One turning vector, and how many ticks it has turned
The counts run from 0 to 349.
[  6.6 -25.5  18.5  -1.8  19.4 -26.3  -5.9 -24.0  26.7 -27.1  19.2  36.0
 -36.3 -28.9  -8.3  -4.9 -20.4 -11.1   4.2 -38.1  17.3   8.6   3.1  19.2
 -19.9  41.9 -15.8 -10.3   9.9  11.2  17.5   6.1  -1.2] : 295
[  9.1 -18.8 -14.3  14.0  -4.0  -6.2  -6.4 -36.6  20.9 -35.4  17.4  20.4
  38.4  39.3 -10.8  11.1  13.0 -16.9   4.8   3.5  18.5   0.8  -2.3   2.5
   3.9   7.5 -50.3 -28.4  37.6  10.7  12.6  17.0   5.4] : 54
[  7.4   2.8  13.0  -0.5 -52.1 -20.5 -17.6  -1.8  -1.6 -15.0 -13.0  -2.9
 -12.2   5.1 -50.2 -23.8  13.9  26.0 -17.3  13.8  32.4  12.3 -18.3 -26.0
  11.5  -1.6  14.3   9.2  14.2  -5.8  47.7   4.7  23.4] : 16
[ 41.9 -33.1 -44.9   9.5  18.1 -13.5  26.2   9.8 -18.5 -31.6  24.3 -28.8
 -14.7   9.4   2.6 -15.7  13.4 -10.4   5.6  -0.7 -18.1 -10.9   9.0  21.0
  -2.3 -10.1 -34.3   3.5  -5.0 -39.5 -24.6  11.6  22.8] : 114
[ 22.8 -14.5  -8.2  11.3  -5.0 -37.3 -19.4 -20.2  17.9 -34.5  27.1  12.3
 -25.8 -10.9 -16.2 -21.8   4.0 -16.5  -5.6 -30.0  19.1   0.4  10.4   2.1
 -24.5  28.4 -24.4  -4.5 -20.1   6.2  31.0   2.3  -6.1] : 297
[ -8.9  -5.7 -12.0  11.9  -5.0   1.4   5.5 -11.4  30.1  27.5  -6.1  -8.1
  34.0  14.8  29.6  26.1   0.7 -15.2  14.0  -3.2  -9.9 -53.7   3.1  12.9
  12.4   9.3 -20.8  -6.2  39.3 -27.4  -1.1 -39.0 -18.2] : 132
[  2.9   5.1  -2.4  -1.7 -15.0  23.2 -23.3  14.1  -4.7   0.2  22.9 -31.5
  21.0  22.4 -14.1  24.9   5.3  -3.7   0.1  19.2  18.6  -7.8  21.2 -11.8
  39.2 -26.9 -41.2 -18.2  15.3 -29.4  36.6  16.9  21.1] : 268
[  9.7 -24.4 -28.5 -14.2   6.3  19.9  -5.2 -14.6 -18.2 -23.9  13.4  10.6
  18.0  11.0  -3.8 -21.7  30.8  19.4   2.6  35.7 -10.9  -9.1 -24.2  -9.1
  -4.3   5.1 -30.9 -30.7  26.6 -42.2 -13.7 -27.6  -9.1] : 329
[ 18.2   9.5 -41.0   1.1 -19.1 -31.8   2.6  -2.6 -24.3 -27.7 -10.5  -1.5
 -31.7  -2.7 -10.6 -47.9   3.9   6.6  13.0  -3.6  -3.3 -29.3 -17.7  -4.4
 -20.8   4.7  31.7  24.0 -39.6   6.4  -2.0 -21.6  -5.5] : 160
[-24.4   6.9  -4.7  -1.6 -31.2  -9.2  16.0 -23.1  39.8  35.1  12.5  -0.7
  21.3 -26.7  25.7   5.7  10.5   6.7  14.0 -22.3 -17.6 -42.8  14.7 -14.2
 -10.1  12.1 -14.3  -1.1   1.1 -11.5  -8.6 -36.7 -23.2] : 140
[ -1.3  12.6 -12.7  -1.0   4.7  20.8  47.7  13.0 -25.3 -13.7 -13.8 -26.0
  41.5  30.6 -30.6  -9.0   2.6   1.5  21.7 -15.1 -27.1  -3.7 -23.5  -2.3
  21.4 -15.5  -5.7 -18.5  22.8   5.6  -1.8  12.5  31.6] : 190
[ 10.1  14.4 -15.8 -10.8   6.6  -6.1 -48.2   0.8  12.0 -28.1  16.9  16.5
 -24.4  12.3  -8.0  -8.3  -7.5 -11.4  20.1   9.7  34.4 -37.2  -3.2   4.7
 -10.7  11.6 -11.6 -26.8 -18.4 -22.6  41.9 -13.5 -18.2] : 77
[  8.7  -7.7   4.6 -21.1 -28.2  -2.6  -6.6 -11.5 -23.2 -37.4  -5.0  34.2
 -16.0 -31.0 -14.1 -21.7 -12.5  14.9  -7.7   4.5 -10.8  41.6 -12.8 -18.7
  19.4 -22.3  23.2  12.2 -14.2  35.6  -8.9  30.0   8.9] : 242
[ -7.0 -12.5   0.5  -7.5   9.1  20.0  25.8  -5.8  16.2  14.3  22.9 -11.0
   3.6  -7.4   8.6 -10.0  23.8  31.3  14.6  15.4  19.5 -28.1  -7.3  -6.6
  19.5   7.1 -14.6 -20.3  47.8 -64.7 -13.1 -14.6  11.0] : 338
[ 32.0 -15.4 -24.6   0.9 -18.8   0.9 -34.3  10.9   8.1 -45.5  -6.0 -10.4
 -16.0  -1.5  18.5  -5.3 -11.6 -11.9  -6.7   7.1  -0.2   0.2   1.4 -26.6
  32.2 -11.5  -4.1 -31.6 -30.7 -30.7  19.1 -16.2 -33.9] : 313
[  0.9 -19.2 -22.7  -0.3 -31.7   4.9 -14.4 -15.6  28.8  -2.2  28.8  11.4
  49.7  -5.5   4.8  39.0   9.7 -21.4 -11.8  27.9  -4.3  15.9  20.9 -12.3
  22.8 -25.8 -28.0  -0.8  27.3  -3.1 -21.2  27.0  10.2] : 48
[ -8.9  -7.7 -17.8 -20.3 -16.1 -17.7 -19.8 -17.0  52.5   4.9  32.9  30.6
  18.2   4.1 -24.9  11.5   5.5 -30.7   7.7  24.0  17.8 -15.7   3.2  16.1
 -15.9  15.6 -46.9 -10.1  28.0  -1.2  14.1  -8.3  12.6] : 284
[ 17.9 -22.5  -9.5   3.2 -25.1  10.4 -37.3 -22.4 -31.7 -16.7  18.5 -10.3
   3.3   5.7 -12.3  -7.1  30.4  20.2 -29.7  33.2  16.5  20.1   2.8 -24.9
  19.2 -21.6  -1.6  23.0  11.6 -26.5   1.4  34.5  16.4] : 253
[ -4.9   4.4  28.8 -22.0 -26.3 -19.6  -5.3 -11.4 -21.5  -7.9   4.8  35.8
 -34.2 -36.1 -34.8 -20.6   4.2  32.1   0.6  -5.4  -0.5  19.2  -3.2  -3.8
   8.3  -3.8  13.9  25.7  -9.1  28.6  11.2  22.5  25.9] : 13
[ -6.2  11.8  13.8 -11.9 -11.2  -1.2 -26.4 -13.9  36.3  -0.3  35.5   9.2
 -34.8 -33.0  30.8  23.2  -9.2   9.8  11.3  -7.1  33.7 -26.5  28.0 -12.9
  16.1  -0.8   0.3   3.5  -2.0 -19.3  14.2   8.5 -20.3] : 72
[-16.5  20.7  -4.1   0.5 -12.6  -3.0 -42.4 -31.0   9.9  29.9   6.7   2.0
  18.1   7.3 -11.4  24.2 -14.9 -24.2  -0.1 -20.8  23.8 -30.9  -1.0   7.2
 -33.1  23.6  12.2  46.3  13.7  22.8  16.0   5.4   5.4] : 216
[ 15.6 -12.5 -15.9   3.8 -28.6  16.1 -24.1  22.6  10.5 -20.6  -4.0 -25.9
  32.8  21.8 -21.0  31.2 -10.7 -33.8 -16.7  13.5   4.4  24.4   4.9 -13.4
  41.3 -28.4 -21.0 -12.0   4.8 -13.1  16.2  19.2  15.3] : 39
[ -5.3 -23.8  18.3  -2.5  -5.1 -14.8 -12.2 -23.5  59.0  -0.6  11.7  24.6
  -9.8 -21.2  -5.8   7.0 -14.2 -11.5   3.8 -13.2  37.5   2.4  -4.7   5.3
  -3.8  39.2  -7.1 -10.2  37.3 -10.5  14.0  -4.7  -2.2] : 293
[  6.1 -23.4  30.1 -17.5 -13.4  21.5 -16.3   8.1  -9.8  10.8  -7.1 -18.9
 -20.1 -36.6 -19.8  21.0 -21.5  -2.4 -21.9 -15.4  19.4  38.2   5.3 -10.6
  36.6  -6.1  25.3  25.9  13.5 -20.4  14.2  31.8  25.5] : 27
[-26.3  34.5  37.4 -25.3 -23.6  -1.3   1.8  -8.0   2.3  -9.4 -12.6  37.8
  -9.3 -20.5 -22.0  -1.4 -16.4  25.8  33.0 -10.2  -1.1  -1.1 -10.6 -16.2
  35.5 -19.1  25.8  -6.4   0.9  33.8  19.3  12.1   8.1] : 5
[ -5.8   2.8   1.0 -36.2   3.3  -4.2 -54.9  -1.5   6.9   0.0  27.5  37.5
 -45.6 -42.6  10.1  10.4 -19.7 -11.9  21.4  13.6   9.7 -20.0  13.7  16.1
  -0.6   9.7   1.6   4.1 -25.0 -14.3   1.9  -4.7 -19.5] : 80
[ 33.2 -40.1  -8.5   6.5 -11.2  -9.6  35.0  16.2 -10.0 -26.9   8.5 -26.3
 -20.7 -22.5  -8.6 -32.7  17.4  21.1 -14.7 -10.6 -20.0  21.8   1.5 -15.6
  24.1  -7.9 -24.8 -20.1 -12.3 -40.7 -11.3   0.4  15.3] : 106
[  4.9 -14.7   4.2  -5.7  42.7   6.6  41.1   1.1 -21.7  -5.3  27.2   3.3
 -24.9 -11.6  -1.4 -20.5   7.6  20.7  30.1 -14.3 -14.5 -24.2  -1.2  30.6
   0.9  12.1 -27.5  -8.5  24.4 -32.1 -13.6   1.8  26.8] : 341
[ 16.6 -11.6  -7.8  17.4  -3.7 -28.1  16.7  -3.8 -12.8   3.9  -3.9  -3.6
   0.4  -8.1  30.7  25.7   0.5 -14.6  13.1 -25.4 -53.0 -38.4  22.2  26.8
  25.8 -17.6 -37.2   3.4  -8.9  -2.2 -20.1  -5.8 -12.9] : 128
[ 12.1 -23.6 -31.8  -1.2 -30.3  -2.9 -16.9 -14.3  12.3 -16.7  22.9   3.9
  49.2  12.8 -10.0  29.0  12.3 -23.8 -12.9  27.9 -12.4  20.5  15.6 -12.1
  18.6 -24.4 -43.2  -3.4  11.7   3.3 -13.7  28.1   4.5] : 47
[  7.4 -21.7  33.5  -1.2  -2.3  27.9 -14.2 -11.3 -32.7  -6.6   7.2  -0.5
 -12.2 -17.8   4.1  20.4  -4.7  25.7 -17.5  -3.8  13.0  25.7   0.2 -11.7
  46.2 -23.6  11.0  14.1  38.8 -22.7   6.5  43.6  19.8] : 256
[ 21.3 -20.4  22.5  -3.6   6.8  10.5  -9.5  15.9 -24.0 -25.7 -21.1 -18.1
 -20.2   1.1 -36.6   8.6 -27.7 -11.4 -14.5 -27.5  12.6  33.3  -1.8   0.3
  36.7   0.4   7.6  -5.8   1.4 -11.2  33.4  31.1  35.2] : 29
[  8.4 -21.6  -4.2 -20.1   4.6  23.5 -25.0  16.9 -17.5  -3.8  19.4  -5.9
   0.0 -32.2 -17.1  32.4 -27.8 -25.2 -22.7  -7.4 -11.0  40.0  21.1  12.4
  22.7 -13.7   2.1  20.8 -10.5  -1.7 -10.6  46.8  26.6] : 35
[ -5.0   1.9 -21.9 -44.0 -17.0  22.0 -33.3 -19.7   8.6 -24.0   6.7  27.6
  17.3 -14.1 -25.9 -14.0 -12.4  -4.1  -1.9  31.4  22.1  26.6 -24.6 -23.0
 -15.4  12.3  36.0  15.6   4.1  15.2 -12.8  12.8  -0.5] : 239
[  5.0 -24.2   3.9 -17.5  23.3  18.4  -7.8  -0.7  -2.2 -21.8   5.7  17.0
  17.5  -6.0 -14.5  34.5 -34.6 -42.0   5.9   3.5 -15.8  29.6   0.0  27.3
  24.7  -7.1 -17.5 -14.7  21.8  15.4 -11.4  31.3  20.9] : 43
